Each named move below is a turn or a mirror, shown by a few rows before and after it. Which moves, in which order, take the first row of each later pair to the second? The first pair is answered.
Q:
[ 49  11 -67 -38  10  14  20  49 -13  41  27  10  42 -32 -18 -28  -5   8
  16] |-> [ 20  -3 -64 -18 -41  -4  33  45  -6  -4  17  55  -1 -21  34  39 -13  10
  40]
[  8   2  14 -18  32   3   3   9  11  32   4  -7   3   2 -24 -18  10  -7
  -1] |-> [-11 -13  15  -3 -10  -8  12   3  13  -4  -3  21 -25  14  10  29   2  -1
  18]
[ 43 -11 -27  -7  23  24  10  12 -15   2  -5 -31  49 -24 -26 -43  46  38
 -45] |-> [  8 -31 -24  13 -51  -5  24   9  -8 -60 -19  21  -4  -7  41  48  37  46
  -8]
[-23  13   8 -16  -5  -7   3  -9 -18 -24 -11  16  -3   2  57  27 -22 -19
  -1] |-> [  0  29   6 -32  37  10  -9  -8 -24  12  -3 -17  30  -6  18 -28 -18 -21
 -23]
W:
[-39 -11  22  -3 -11 -28  -5 -12  10 -24 -24 -14 -16  21  20  37  13  33
  -2] |-> [ -7   6  -7 -51  10 -17  -3   3  30  27   7 -11  13  -5   7  -6  17  52
   8]
[-16  -1  -9 -15   1   9  -8  16 -56 -38   0 -42  19  24 -16  -8 -24 -26
  24] |-> [ 22  -9 -26 -13   3  27   2  37 -47  -7   8 -39  36  -8 -31 -13 -18  -2
  15]
[ -4 -53   5  39 -33  17  -7  -8 -35 -50   6   5 -12  33 -23  47  -5 -28
  10] |-> [ -3  -5 -20 -60   7   5 -15  -8  -6   7  54   1  24  31 -29 -42  -7 -31
  35]
N:
[  3  11   3   9   3  12 -10   2  22  28 -17 -24   8  18 -29  -7  16  16
   6] |-> [-16  13   2   4 -17  -3 -16 -15   6  -2 -15 -20  -3  35 -21   7  10  -3
  24]
[-12   0 -11  25  35  17  12 -34   6  -5 -38 -19  14  -4 -38   1  14  17
 -38] |-> [-41   3 -14  18  16   0   3 -51 -13 -39 -35 -13  -1  16 -24  20   6  -5
 -12]
[  4  26 -21 -22  -9   2  -6   0   6  15  33   5 -16   7  11 -22  11  -2
   0] |-> [  7  27 -20 -20  -6   4  -4  -3   8  16  31   2 -15   7  12 -22  13   2
   1]
[-10 -10   3   2  29  28 -28  -8 -27   7 -16 -35   5  -1 -20 -14  10 -22
  -5] |-> [-36  -6  13  -4   7  -1 -17 -16 -17 -21 -18  -2 -19  13  20   5  -7 -38
   9]
P:
[-69  14  64  10  20 -29 -18 -44   3 -48 -38  -5 -33  56  50 -19 -21 -39
  -3] |-> [-40 -13  40  21 -27 -34   4 -23  -9 -69 -31  39 -38  24  71  45 -35 -42
  11]
[ 31 -12  22  18  13  17  13   9  17  15 -16   3  15 -19   4  -5 -11   5
 -34] |-> [ 25 -10  26  19  19  15  10   5  16  13 -17  -2  16 -13   0 -15  -6   2
 -35]
[ -3  -6  -5   7   5   9 -35  -1 -14  -7   9 -19 -26  14 -27  -8  42  20
  30] |-> [ -8  -5   2   9   7   5 -36  -9 -17 -15   8 -19 -27  19 -25  -3  37   5
  29]
H:
[-21 -26  12  49 -51  14  17  18  29  -5 -15  12 -45 -29   9  57  -1  30
  -8] |-> [-19 -20   2  30 -60   2  25  18  27  -9  -6  34 -44 -33  23  58 -12  14
   3]
[  1  12  14 -22   5   0  31  11  22  13 -31 -20 -11 -12 -21  -3   6   0
  -9] |-> [  3  15  10 -31   1  -6  33  16  23  11 -25 -10 -12 -11 -14   0   0  -8
  -3]
[ 28  14 -16 -36  -3 -12  12  25   4  11  21  25   3 -17   5  -7 -14 -11
  13] |-> [ 28  16 -16 -27  -1  -9  -3   7 -22  -3  21   4  11 -13 -15  -3 -16 -33
   9]
[  4 -25 -27  -4  -6 -34  22 -17 -28 -25  48  10  10 -10  -1  48 -17 -31
  25] |-> [  1 -31 -16  25   4 -16   4 -26 -48 -23  32 -31  14  -2 -31  47  -4 -27
  10]
Now pairs of rows:
Each pair is two moves apart.
[  5  10 -10  -2  -6   3 -37   6 -20 -23  14   4  19  -1   0  29   8 -11
  34] |-> [ -5  15   5 -12   0 -11 -26  11   3 -22  12  27  14  -2  22  24  -3 -11
  30] | Q N
[ 28 -65 -11  45 -62  30 -11   7   2  67  11  51   1   9  12  19   3  31
 -34] |-> [ 22 -40   4  36 -13  39 -31   0   7  98   9   8  20  23 -14 -42  14  30
 -50] | Q P
[  4   0  34 -10  18 -34  11 -12  23  13 -22  -4  -6  20 -18 -38 -21 -44
 -40] |-> [ 28 -15  27   4  14 -25  19  -1  15  13 -23   2   3   3 -32 -23 -22 -45
 -55] | P N
[-15  -4   2   2 -30 -15  -8 -13 -36 -47   8  14  -8  11   8  33 -15 -40
  15] |-> [  5 -21  -8  26 -37  10  -8  -2 -38 -34   0  -1  -6  -3 -12  47   5  -8
   9] | H P
[-21  22 -10 -14   8   3 -14  14  -7   4  19 -18  11 -32 -34 -31   3  11
  12] |-> [-48  26  16 -16   2 -20 -11   4  -1 -20  11   0  -4 -12  -4 -25 -12 -16
  14] | P N
[ 29   3 -13  54 -16   1   1  -4 -24 -12 -11  -6  13 -11   8  23   4  -4
 -18] |-> [ 30   3  -8  48 -16  -1  11   8   7   0 -14  10   6 -19  27  19   8  21
 -17] | H H
[ 11   4 -10 -19   9   1   7   2  10  13  16  16   1 -18   3 -14 -14   1
   3] |-> [ 19 -15   1  20   2  10   9   4   0  -2  -4   9  -9 -19  -4  14 -11   5
 -17] | W N
[-13 -25  17  -5 -15  21 -12  -7 -32 -38 -22 -45 -31 -19 -23  26  -2   1
 -10] |-> [  1 -11  33 -27  28  22  -4  11  -3   0 -21 -43  -9 -33 -29 -27 -10  -2
 -36] | N Q
[ -3 -35 -25   7   8   3 -18 -25 -19 -30 -37 -49   5  10 -51  12  20  -9
 -13] |-> [-39 -11  -4 -15  23  -6 -18 -31  17 -14 -41 -52  -8  33 -21 -22  26  12
  -4] | H W
[ 30   3  -1  29  14  -6  11  29   5   2   0 -37  14 -25 -26 -41  -9 -43
 -50] |-> [ 21 -10   1  40 -15 -22  15  20 -11 -35  -7 -17  -6 -18  -7  -1 -17 -62
 -37] | W P
[  8   1 -17  -4   5   7 -20  -9 -31  14   4 -29  17   7 -34 -10  13 -20
  -7] |-> [  3   2  14 -12   5 -16  15  22  32  21  -8  33  -4   1  28 -10  -8  -4
 -19] | N N
[ -3   5   0 -26  17 -28   0  -6  -3   0   5  21  -2  -4   8 -16 -30 -36
   1] |-> [  0   2  11 -12  24 -24   4   0   2  -6  -4  17  -3  -4   9 -19 -32 -35
 -13] | H N
[-14  33  -8 -74  38 -11  -9  -5  44  33  15   3   9  15  11 -58   0  18
  12] |-> [-35  33  12 -57  40 -25 -22 -29   9  -7   5 -16   5  41   6 -51 -15 -36
   4] | P H
[ 15 -21 -14  -4  30  17  -1  18 -14   6  -6  21  20 -14 -12   2  -3 -18
 -21] |-> [-18  -9 -11 -28  19  -3  -2   5  -7 -10   3  36   4   5  17   1  -9 -35
   7] | Q W
[ 32   2 -17  11   1   1   4  -3 -17 -11  26   4  18 -15 -43  -4  16  -2
 -12] |-> [ 26   4  -6  12  11   7   6  -2  -2   1  21  -4  18  -9 -41 -16  23  21
 -18] | P H
[  0   8  26 -35  26   9  -3   6  23  15 -19  12   8   0   8 -35 -18  -1
   1] |-> [ 13  -7  14 -18   1  14   9  20  32  12 -20  36  -4 -16  21  -1 -17  20
   6] | Q W
[  2 -20   5  -9 -28 -20 -11 -12  -9 -12  16  13   0  24  35  24 -33 -26
  25] |-> [ 30  -9 -18 -28   1   1 -18  -5 -12  30  37 -15  33   8  -4 -13 -22  -8
  19] | H W
[ 30 -11 -23  -3  -7  18  13  13   5  15   4  15   8 -26 -11   7   8  17
  -6] |-> [ 10  10 -24 -34   7   5   8   1   9  20  18  11  14 -13 -11 -18   2   5
   9] | W W
[ 29 -27   9  60  20  24 -16   4 -54 -65   4 -22  15  10 -37  21  -5 -24
 -16] |-> [ 21  28 -11 -55  51  -9   5  21  13 -10  53  28  33   1   7 -57 -24 -25
  21] | N W
[-25   0  33  -7  15  12  -7   5 -26  -1  -5 -17  -7  17   7   9 -27 -28
  -2] |-> [  0 -15   5  -8  -9  19   6  24 -25   2   9   7  -4  -7  13  42 -28 -16
   7] | P P
[-35  14 -16 -38 -16 -25   7  -8  28   2  21  25  -4  18  38 -10  -2   8
  45] |-> [-22   6 -32 -38 -32 -25  -2 -18  -7 -14  30  15   3  13  19   5  -8 -24
  52] | H P
[-29  -7  27  31  -9   1 -14 -19 -20 -41 -27 -30 -29  30  10  22   6 -15
 -11] |-> [  8   4   9   2  36  23 -17  -6 -13  16  -6 -54  11   3 -37 -36  13  -4
 -25] | Q W
[-11  16 -20   6  33  -2   1  -4 -10   8  23  15  20  13  22  10 -29 -34
 -28] |-> [ -4  11 -21  13  32   6   7   8   3  18  20  17  21   2  22   7 -27 -21
 -35] | Q N
[ 17 -15 -26  29 -13  29  14   0 -10  43  -5 -27  -2  -6 -36  -3  24  45
  -6] |-> [-15  11 -48 -21 -26   5   1 -26 -19  32  23 -19  -1  14 -22 -17  18  16
  39] | N W
[-12 -17   5  18  -7 -19   1 -19 -22   1  10   7 -13   6  28  29  -4  -3
  -4] |-> [  1  -3   7   8  30  -4  -6 -12 -13  36  10 -15   6   0   1 -13   6  11
 -21] | Q H
[-17  32  39 -42  33   7  -1   1  23   3   6  11 -13  34  62 -78  56 -13
 -18] |-> [-23  34  19 -39  24  14 -28 -25 -24 -13  18 -31  -7  45  24 -70  68 -33
   0] | N N
[  0  -4  17  16   5 -15  -5 -14 -24 -29   0   2   5   9  14 -12 -17 -14
  -3] |-> [ 15   3  -8 -14   8 -12   2  -2 -13  -6  24  16  17  -9  14 -25 -16  -6
  11] | P W
[  0   7 -26 -33  13  -4 -18 -15 -20   1  21 -29   8   3 -18 -21  14  -6
  18] |-> [-13   3  -8 -14  18  -4 -21 -21 -22  -8   3 -36   2  18 -20 -18  15 -12
   9] | H P
[ 34   1  28 -11  31 -27  28  44  34   3 -34  31  18 -12  21 -15 -35 -20
 -45] |-> [ 22   7  30 -20  33 -34  25  38  35   2 -32  29  16  -2  24 -23 -40 -28
 -38] | W W
[  9 -19  -3   4  -6   9  16  18  14  21 -11  25 -15 -19   7   5   9  28
   7] |-> [-24  -7   8  -4 -16 -12  11  -1   5  -5 -10  30 -28   3  24   9   4   6
  23] | W P
[ -1  20  28 -33  46 -24  10   9  33  24  -1  13   6  -6  14 -52 -28 -39
 -17] |-> [ 32 -25   3  48  10  22 -12  -1 -38   0 -16 -36  10 -20 -53  14  -4 -28
 -31] | W N
[-19   7  16  -7   9   3  -5  -9  -4  -6  -3  -2  10  24 -14 -15   1 -15
  -5] |-> [ -6 -14   6  11 -21  12   7   8   3  -8  -4  20  -2   6   1  32   5  11
   2] | W Q
[ 29 -25 -16   5 -14  -7  13  15 -17  -8   2  23  10 -26  -3  18 -18  -8
 -14] |-> [  0   6  -2 -22  10 -22  -5  -6 -19 -11   8   3  17  -1  -6 -24 -20 -38
  -5] | W Q
[ 15 -10  50  25  49  -6  20  22  16   9 -19  16   0 -16   3 -15 -35 -26
 -52] |-> [ 33 -21  34  25  29  -4  29  32  14   7 -13  34  -3 -30  11   9 -35 -25
 -46] | P P
[ 35 -16 -23  -8 -15  -8   8  -2   6  -7  32  36   2 -31  26  61 -19  -3
  21] |-> [ 12 -13  16  29   1 -10  -9 -25 -25 -42   5   7  -4   1  11  62 -22 -36
  -4] | Q W
[  2 -35  -2  22 -23 -20  -1 -29 -27 -43 -34  -8 -24  27 -12  33  -3 -36
 -10] |-> [ -7 -21  13  -2  -8 -37   6 -30 -11 -38 -29   6 -21  33   8   6 -19 -60
  -9] | Q N
[ -1  -3  23  13  29   9 -15 -29  11   4   2 -43  20  33 -27 -35   5  17
  -1] |-> [-17 -16  25  28  -6  -3 -15 -42  -6 -40  -4 -28  -2  44  -7   7   1   0
  13] | W N
[-13  29 -23  -2   4 -11 -20 -22 -21 -12 -11  -5  -7  20 -18 -27  12 -29
  29] |-> [ -7  35  -4 -16  20 -21   1   0  19   8 -20  20  -1  10   9 -48   0 -20
   9] | N Q
[  8  12   9  15  49  23  18   4 -15  21  -1   8  21 -10   4 -19 -17 -11
 -47] |-> [ -2  20  13   5  53  15  14  -1 -14  16   5   9  19   1   6 -31 -21 -21
 -38] | W W
[  1  -2   0  24   3  23   0 -11  16  15 -18 -39  20  19  -7   0  48  46
  -2] |-> [ -4   8  -4   7  11  19   0 -17  24  20 -11 -41  24  23  -9 -17  47  44
   5] | W W
[-26  -4  -6 -19  30  10 -11 -10 -31 -24  -4 -24  -6  19 -10  -2  21 -19
   5] |-> [ 10 -11 -35 -36  34  17   2  11 -25   5  11 -11  16 -12 -15  -3  19  -8
   3] | P W
[-19 -11 -10   6 -36  -9  30  -8   2 -19   5   1 -22   7  28  25  19  20
  20] |-> [  9 -12  -6   8 -19   0  44  15  24  10  -2  16  -7 -15  27   9  13  34
  -3] | H N
[ 11 -13  20  52 -14  14  18  29  15   8 -22  13 -13 -22  18  17  17  43
 -16] |-> [-13  29  31   0  26   3   3  12  33  34  -7 -10   2  -1  14 -57  13  28
 -11] | W N
[-16  -5  14  47  24  22  20  21  11  -2  21  -6  10   1  -2 -35  -3  29
 -25] |-> [-46  -1  14  41  -2  -1  12  -4  -4 -38  20   6  -7  28  18 -11  -9  -2
   0] | N N
[ -1  -6   9   4  29 -16 -19 -17 -52   7  15 -24  29  -6  -9 -24 -39 -25
 -12] |-> [-15  -1  21 -11  24 -35 -10 -16 -38  -7  10   0  16  -1  22 -21 -55 -35
  -8] | N Q
